Where one turn sends some rows of the set: a few examples, then the rows asked:
z881: | -.14 | -.09 |  .11 |  .14 |  .08 |  .14 |  .02 |  .10 |  .01 |  .25 | -.01 |  .09 |  .43 | -.23 |  .19 |  .15 | -.07 | -.09 |  .06 | -.08 |
z102: | -.18 |  .34 |  .04 |  .34 | -.37 | -.06 | -.06 | -.14 | -.26 |  .12 |  .14 |  .12 | -.03 | -.55 | -.07 |  .13 | -.22 |  .23 | -.30 |  .35 |
z568: | -.27 |  .04 |  .14 |  .07 |  .04 |  .15 | -.01 |  .02 |  .07 |  .13 |  .12 |  .06 |  .28 | -.31 |  .13 |  .22 | -.16 | -.20 |  .05 | -.18 |
z814: | -.33 | -.05 |  .17 |  .09 | -.48 | -.02 |  .17 | -.23 | -.37 |  .06 |  .19 | -.13 |  .02 | -.11 | -.09 | -.16 | -.05 | -.01 | -.23 |  .28 |
z505: | -.19 | -.05 |  .17 |  .06 |  .02 |  .19 |  .11 |  .11 |  .01 |  .18 | -.01 |  .05 |  .40 | -.16 |  .15 |  .09 | -.03 | -.15 |  .04 | -.10 |
z337: | -.37 |  .03 |  .09 |  .25 | -.47 | -.09 | -.07 | -.39 | -.36 |  .28 |  .02 | -.03 | -.07 | -.29 |  .17 | -.19 | -.18 |  .31 | -.01 |  .15 |
z416: | -.02 | -.24 |  .02 |  .39 | -.20 | -.33 | -.10 | -.13 | -.39 |  .34 |  .16 |  .03 |  .27 | -.43 | -.02 | -.10 | -.10 |  .05 | -.21 |  .30 |
z234: | -.13 |  .23 | -.02 |  .42 | -.49 |  .00 |  .09 | -.08 | -.35 |  .18 |  .05 |  .03 |  .02 | -.45 |  .10 |  .19 | -.42 |  .16 | -.18 |  .32 |
z619: | -.12 | -.11 |  .00 |  .25 | -.19 | -.24 | -.22 | -.32 | -.26 |  .30 |  .27 |  .08 |  .16 | -.51 | -.13 | -.06 | -.07 |  .20 | -.27 |  .36 |
z724: | -.07 | -.08 |  .05 |  .11 |  .00 |  .20 |  .07 |  .06 |  .05 |  .32 |  .00 |  .08 |  .46 | -.27 |  .19 |  .18 | -.18 | -.08 |  .11 | -.05 |
z996: | -.03 |  .14 |  .06 |  .28 | -.59 | -.16 |  .05 | -.24 | -.25 |  .41 | -.03 |  .00 |  .12 | -.51 |  .02 | -.26 | -.25 |  .20 |  .05 |  .19 |
z614: | -.16 |  .02 |  .12 |  .01 | -.02 |  .15 |  .04 |  .01 |  .12 |  .20 |  .13 |  .04 |  .36 | -.34 |  .06 |  .17 | -.18 | -.24 |  .09 | -.15 |
z323: | -.23 |  .31 |  .12 |  .38 | -.56 | -.11 |  .01 | -.17 | -.33 |  .23 | -.09 |  .03 | -.06 | -.44 |  .14 | -.13 | -.22 |  .26 | -.04 |  .14 |
z69: | -.24 |  .04 |  .19 |  .14 | -.55 | -.16 |  .07 | -.30 | -.29 |  .26 |  .03 | -.08 |  .03 | -.28 | -.02 | -.39 | -.02 |  .14 | -.02 |  .14 |
z345: | -.23 |  .12 |  .14 |  .01 | -.47 | -.03 |  .08 | -.30 | -.21 |  .09 |  .26 | -.04 |  .03 | -.32 | -.25 | -.15 | -.04 |  .09 | -.27 |  .35 |
z290: | -.21 |  .05 |  .11 |  .10 |  .04 |  .15 | -.01 |  .04 |  .09 |  .17 |  .11 |  .08 |  .31 | -.36 |  .13 |  .25 | -.19 | -.19 |  .07 | -.17 |
z862: | -.26 |  .00 |  .09 |  .10 | -.03 |  .31 |  .08 |  .04 |  .01 |  .19 | -.02 |  .06 |  .32 | -.16 |  .25 |  .24 | -.19 | -.04 |  .07 | -.08 |
z593: | -.23 | -.07 |  .20 |  .32 | -.24 | -.27 | -.01 | -.04 | -.44 |  .07 |  .14 | -.02 |  .09 | -.27 | -.06 | -.18 |  .11 | -.04 | -.33 |  .22 |
z46: | -.26 | -.09 |  .12 |  .01 | -.02 |  .28 |  .12 |  .00 |  .02 |  .20 |  .02 |  .02 |  .35 | -.10 |  .19 |  .14 | -.11 | -.09 |  .08 | -.07 |
z121: | -.12 |  .05 |  .08 |  .11 | -.07 |  .28 |  .14 |  .10 |  .05 |  .24 | -.04 |  .07 |  .39 | -.24 |  .20 |  .22 | -.23 | -.07 |  .10 | -.05 |
z354: | -.33 |  .03 | -.01 |  .16 | -.36 |  .02 | -.11 | -.44 | -.26 |  .19 |  .27 |  .02 | -.03 | -.36 | -.04 |  .07 | -.23 |  .29 | -.23 |  .38 |
z375: |  .14 |  .04 | -.04 |  .37 | -.47 | -.16 |  .10 | -.07 | -.29 |  .37 |  .10 |  .02 |  .27 | -.54 | -.06 | -.01 | -.34 |  .05 | -.14 |  .36 |
z548: | -.23 | -.04 |  .06 |  .04 |  .02 |  .18 | -.01 | -.07 |  .10 |  .22 |  .15 |  .06 |  .32 | -.31 |  .14 |  .24 | -.24 | -.16 |  .10 | -.14 |
z807: | -.25 |  .15 |  .16 |  .27 | -.23 | -.22 | -.12 | -.13 | -.32 |  .03 |  .20 |  .08 |  .01 | -.43 | -.15 | -.08 |  .09 |  .11 | -.38 |  .29 |
z681: | -.13 | -.05 |  .06 |  .39 | -.35 | -.30 | -.16 | -.28 | -.34 |  .42 |  .00 |  .05 |  .12 | -.47 |  .11 | -.25 | -.13 |  .26 | -.01 |  .16 |
z324: | -.38 | -.01 |  .01 |  .22 | -.48 |  .09 |  .08 | -.32 | -.39 |  .15 |  .16 | -.08 | -.07 | -.19 |  .11 |  .11 | -.34 |  .19 | -.17 |  .32 |
z538: |  .05 |  .16 |  .02 |  .18 | -.46 | -.13 |  .03 | -.20 | -.17 |  .29 |  .22 |  .05 |  .20 | -.59 | -.25 | -.06 | -.19 |  .12 | -.22 |  .41 |
z609: | -.20 |  .13 |  .21 |  .36 | -.38 | -.31 | -.07 | -.12 | -.37 |  .21 | -.05 |  .03 |  .03 | -.41 |  .05 | -.32 |  .05 |  .14 | -.10 |  .08 |
z66: | -.21 |  .03 |  .11 | -.01 | -.04 |  .20 |  .06 | -.01 |  .12 |  .18 |  .14 |  .02 |  .32 | -.30 |  .07 |  .19 | -.20 | -.22 |  .09 | -.16 |
z680: | -.23 | -.08 |  .09 |  .03 |  .05 |  .15 | -.03 | -.06 |  .09 |  .21 |  .16 |  .04 |  .33 | -.31 |  .12 |  .20 | -.18 | -.18 |  .09 | -.15 |

z69 goes to z337
z619 goes to z807
Now find these:
z614 goes to z680
z881 goes to z505
z375 goes to z416

